In the rows, 128 means zero.
One turn moves each row of this set onto another row. After a few examples, where does it send each row asked below?
keli: [150 122 104 108 124 123 126 151 112 138 126 117 156 153 122 134 133 148
 142 173 139 125 140  91 177 117 109 161]
nuto: [122 120 117  95 105 110 110 140 113 110 128 134 101 122 124 137 130 121
 146 175  93 120 140 105 118 108 125 156]
vaki: [ 94 124 102 105 116 119 120 126 113 105 143 117 151 120 147 149 132 151
 125 178 107 128 132 115 131 124 161 148]
Gafep: [143 118 110 108 132 116 128 155  96 147 131 104 151 161 116 141 134 166
 139 175 150 134 147  95 168 123 116 163]
Vuno: [159 114 137 113 111 109 118 134 114 114 129 112  88 120 103 150 146 149
 152 163 113 138 153 109 140 132 161 157]
nud: [148 110 128 117 100  91 117 128 132 108 145 104 146 133 122 155 121 168
 135 150 162 105 158 108 124 143 137 142]
Gepa: [106 111 124 106 125 140 121 148 121 124 134 111 161 128  99 152 140 159
 127 172 135  87 150  93 170 127 133 155]
lenur: [126 116 117 113 115 110 113 140  84 120 139 118 126 173 125 161 139 153
 141 163 136 147 145  75 135 138  88 155]
Busa: [123 105 146 109 117 122 124 129 127 124 130 116 123 192 138 154 142 150
 123 165 139 101 159  81 160 131 137 159]
belu: [136 118 113 114 109 118 111 134  98 109 140 127 130 169 130 154 136 139
 143 159 124 140 138  75 141 134  80 149]
zap: [126 115 111 113 113 111 112 143  89 124 132 125 130 166 128 159 139 144
 144 165 138 144 146  69 140 132  88 160]
sudes: [ 95 123 105 105 116 118 121 123 111 102 147 113 149 123 145 150 133 156
 124 177 105 130 131 118 128 127 161 144]
kamam: [124 107 147 110 118 122 125 127 126 122 134 115 123 196 138 153 141 152
 122 162 138 101 159  84 158 133 137 158]
Sivo: [148 112 121 117  97  94 114 131 140 109 137 113 149 123 127 153 122 157
 138 152 162  99 159 102 132 135 135 147]
kup: [111 111 139 106 130 137 123 138 109 117 155  95 152 147  90 154 136 179
 120 167 129  98 146 108 155 143 135 141]
pokid: [117 114 125 106 120 146 120 140 131 110 142 114 161 131 101 146 136 155
 125 166 122  84 140  99 170 130 127 145]
Nim: [133 118 118 113 111 114 113 133  90 112 145 120 127 175 127 157 136 150
 139 159 127 146 140  79 134 140  83 148]
sete: [162 124 118 109 127 125 127 137 106 121 151 102 147 172 116 134 127 166
 133 164 127 132 132 111 161 135 107 142]
Lok: [128 108 145 110 116 124 124 126 132 119 132 118 124 192 140 151 140 146
 123 163 133  98 156  83 162 129 134 157]
let: [113 116 124 108 124 145 115 143 139 117 146 102  96 122 113 165 123 158
 127 178 116 149 140  93 106 119 137 146]
lem: [ 89 123 102 105 117 117 120 130 110 110 140 116 150 117 146 152 134 154
 127 181 113 129 136 112 132 123 162 152]
gunu: [109 115 121 107 123 142 115 147 137 124 140 102  96 119 115 166 123 156
 128 182 121 150 144  90 108 117 139 151]
Madol: [117 116 133  96 115 101 114 136  90 113 142 112  89 142 112 145 131 149
 139 174  99 135 145 117 100 125 134 152]
loku: [125 108 144 110 116 123 124 128 130 123 130 118 125 190 140 152 141 147
 124 165 138  98 158  79 162 128 136 160]
Kibav: [162 126 108 109 121 129 125 141 118 122 141 115 154 159 123 130 128 150
 137 165 126 124 130 102 173 123 103 147]
siru: [114 117 118 108 119 148 113 144 147 118 138 110  99 114 119 161 123 147
 130 180 114 144 139  88 113 112 134 148]
ravur: [131 118 109 113 110 115 110 140  98 117 132 130 132 163 131 155 139 138
 144 162 131 139 142  69 143 131  83 157]
lin: [143 109 121 116  99  91 115 135 135 115 134 110 149 123 126 155 124 162
 139 153 169 101 162  99 130 134 138 151]
Reku: [149 120 120 108 133 117 127 145  93 135 147  95 145 172 112 140 131 176
 134 169 141 138 142 107 158 134 115 151]
tis: [156 112 136 113 112 107 119 137 113 119 125 112  89 117 104 152 147 148
 154 165 116 138 157 105 141 129 164 160]
mar: [156 114 133 113 110 109 118 138 116 118 121 116  90 114 106 150 148 144
 154 165 116 136 155 103 144 126 161 162]
buzir: [127 107 147 109 117 123 124 125 130 119 134 115 123 194 138 152 141 151
 122 163 134 100 156  84 158 132 135 154]
kop: [109 116 118 107 121 144 113 150 142 124 137 107  99 114 116 165 124 150
 130 182 120 146 143  86 112 112 138 152]
pabid: [143 108 125 116 103  89 116 133 130 115 139 105 146 129 122 157 123 169
 137 154 169 105 163 104 126 140 140 148]
didel: [ 89 122 105 104 119 114 121 128 104 111 143 111 148 122 144 154 135 159
 125 181 114 132 136 115 128 127 165 151]
tevop: [107 115 126  94 117  96 113 147  87 129 129 116  93 132 115 150 134 146
 144 182 112 134 154 108 107 116 138 166]
Lutin: [160 115 132 113 109 111 117 135 121 113 124 117  91 114 106 149 147 142
 154 164 111 134 153 104 145 128 159 159]
did: [151 112 124 117  97  95 114 127 140 105 143 109 147 129 126 153 121 162
 136 149 158 100 155 106 128 139 135 141]
Magud: [ 93 124 107 105 119 116 121 125 106 106 147 109 147 125 143 152 134 161
 124 178 110 132 134 118 126 129 164 146]
bel: [162 116 136 114 109 111 117 133 118 110 128 115  89 118 105 149 146 145
 154 162 108 135 152 107 142 130 160 155]
zemu: [120 113 135 107 123 145 121 133 124 105 154 105 155 143  96 148 134 166
 121 163 118  90 139 109 160 140 127 137]
Vekat: [129 121 126  96 107 110 111 131 106 101 142 124  94 136 119 138 128 134
 140 170  87 126 136 116 108 121 125 147]
Bona: [110 116 116  94 110 102 111 149 101 127 119 129 100 120 122 144 136 128
 148 181 109 125 151  99 118 107 133 169]
Bizun: [116 117 121 109 120 149 114 142 144 114 146 107  97 119 116 162 122 151
 128 178 112 145 138  94 109 117 134 144]
nof: [102 107 131 106 130 135 123 147 108 129 141 100 155 137  93 156 139 174
 124 173 140  95 154  99 161 136 137 153]

vaki moves to lem
bel moves to Lutin
let moves to Bizun
And these:
sete moves to Kibav
Vekat moves to nuto
nud moves to did
lenur moves to Nim
nof moves to kup

One turn moves each row of this set onto another row. After a few examples, where does it send each row asked below?
kar: [ 85 121 156 114 119 123 122  92 149 140 104 134 123 102 103  93 141  85
 150  94 118  97  80 106 138 150 136 133 114  77 137 140 138]
gef: [113  97 155 123 104 127 123  81 151 141 120 124 114 132 101 103 142 100
 162  82 121 100  75 119 133 145 141 140 127  66 146 154 156]
nuni: [143  99 179 139 113 116 128 110 130 115 112 135 134 139 117 110 152 120
 160  85 120 128 102  70 140 155  90 125 130 118 124 156 136]
Kebap: [107 135 197  92 137 121 136 127 133 131 118 136 147 122 103 113 172 106
 149  75 127 117  96 126 135 163 139 142 130 122 154 144 121]
Figuv: [ 84 119 169 147 115 115 115  82 116 178 120 128  85 135  94  95 158  93
 162  89 117 127 131 105 136 143 106 153 131 123 145 136 142]
Lom: [137 129 179 101 120 132 131 117 137 121 134 134 143 141 100 126 163 115
 168  64 125 119 105 120 137 171 145 145 126 107 155 150 137]
Ked: [139  90 178 131 108 120 131 124 125 132 117 132 126 151 132 112 156 133
 151  67 117 105 113  85 136 146  98 125 133 120 125 134 131]
fubav: [125 102 188 142 120 121 125 119 119 123 103 146 138 128 133  98 157 129
 155  88 119 110 115  77 125 154 108 130 124 128 127 142 125]
dipun: [107 112 149 127 119  97 135  88 143 140 121 132 142 120 165  98 150  93
 151  90 114 139 113 128 142 144 103 144 134 148 135 147 138]
tosal: [114 116 139 135 114 102 128  87 143 136 122 135 146 124 161 102 145  92
 160  89 109 141 122 118 146 153 105 143 130 142 134 148 141]
Gol: [ 71 102 166  98 118 100 145  91 125 129 118 125 144 131  64 102 144  90
 135  74 124 105 128 129 142 131 117 134 149 126 134 141 135]
bopok: [ 89 119 165 145 115 115 118  80 122 175 123 124  85 138  87  98 158  90
 165  88 118 135 122 102 143 141  97 149 136 120 144 141 145]
kib: [119 106 179 120 120 116 137 129 128 129 106 138 135 127 127 106 153 114
 141  80 120 113 104  72 143 151  82 119 128 125 116 133 120]
Sasok: [105 111 153 124 109 132 116  87 149 137 112 136 126 117 105  94 138  99
 165  87 117  93  91 114 130 150 150 141 114  70 143 145 147]
mizul: [111 106 144 123 115  97 137  89 142 144 127 129 140 131 168 103 154  95
 148  81 111 137 113 130 147 142  99 143 139 142 133 142 140]
nisef: [122 140 187  98 132 126 129 116 139 118 120 137 150 125  94 117 165  99
 165  80 126 129  94 110 142 175 137 140 123 112 156 156 130]
dun: [ 89  90 163 107 109 101 146  85 129 129 127 118 140 152  64 104 146 100
 141  67 124 106 128 136 140 129 124 138 157 119 138 146 144]
gugin: [ 91 121 160 145 110 122 113  88 117 178 124 127  85 138  95  99 155  96
 163  77 118 119 140 106 142 142 110 149 127 120 145 133 139]
razas: [100  97 154 118 102 112 135  80 129 120 128 123 142 154  59 111 137 103
 155  67 122 109 141 126 142 139 131 138 147 115 138 152 151]
Dukat: [ 92 108 155 118 110 108 131  77 128 111 118 132 151 135  59  99 136  96
 160  81 122 113 146 118 143 148 136 138 135 116 140 155 144]
Fasa: [ 84 104 168 109 118 118 129  95 143 155 109 127 118 114 111  92 150  94
 142  88 120  90  68 126 127 134 136 140 128  81 141 138 139]
feg: [116 128 188  81 130 120 145 128 136 134 130 129 139 138  99 126 172 100
 146  62 128 119  85 127 143 158 122 136 138 114 147 143 129]
kogo: [ 90 123 158 140 112 115 118  83 127 175 122 128  85 134  86 101 154  85
 164  84 118 131 128  94 150 148  94 145 130 119 141 138 142]
puvu: [125 109 139 137 112 102 128  82 142 135 128 131 140 135 162 105 147  98
 165  83 109 139 119 125 143 150 110 145 133 138 137 150 146]
bak: [100  99 155 107 106 124 130  95 148 157 121 122 112 134 108 103 145  96
 144  75 118  88  75 124 134 135 131 137 131  71 140 137 146]
genef: [131 116 196  95 121 124 141 114 139 130 135 125 138 150  96 125 171 115
 157  66 129 125  85 131 135 160 133 146 142 108 159 159 138]
lizom: [ 75 112 161 110 120 103 136  87 124 120 111 133 152 123  65  95 142  90
 145  85 121 108 142 123 142 141 133 135 135 126 137 142 131]
Digem: [120 103 142 129 107  99 134  85 144 142 130 128 135 139 162 107 149  98
 156  82 113 143 114 128 145 143  99 142 142 136 135 151 147]
Morib: [ 88 124 153 136 111 118 118  92 119 181 127 128  85 137  90 102 155  87
 161  76 116 124 135  98 147 148  97 142 130 121 139 129 141]
liv: [122  89 201 130 118 109 136 115 124 133 108 134 126 137 128 102 163 127
 141  88 123 120  89  89 130 137  86 129 143 128 128 145 131]

nisef moves to genef
kib moves to nuni
kar moves to gef
And these:
Morib moves to kogo
tosal moves to Digem
razas moves to Gol

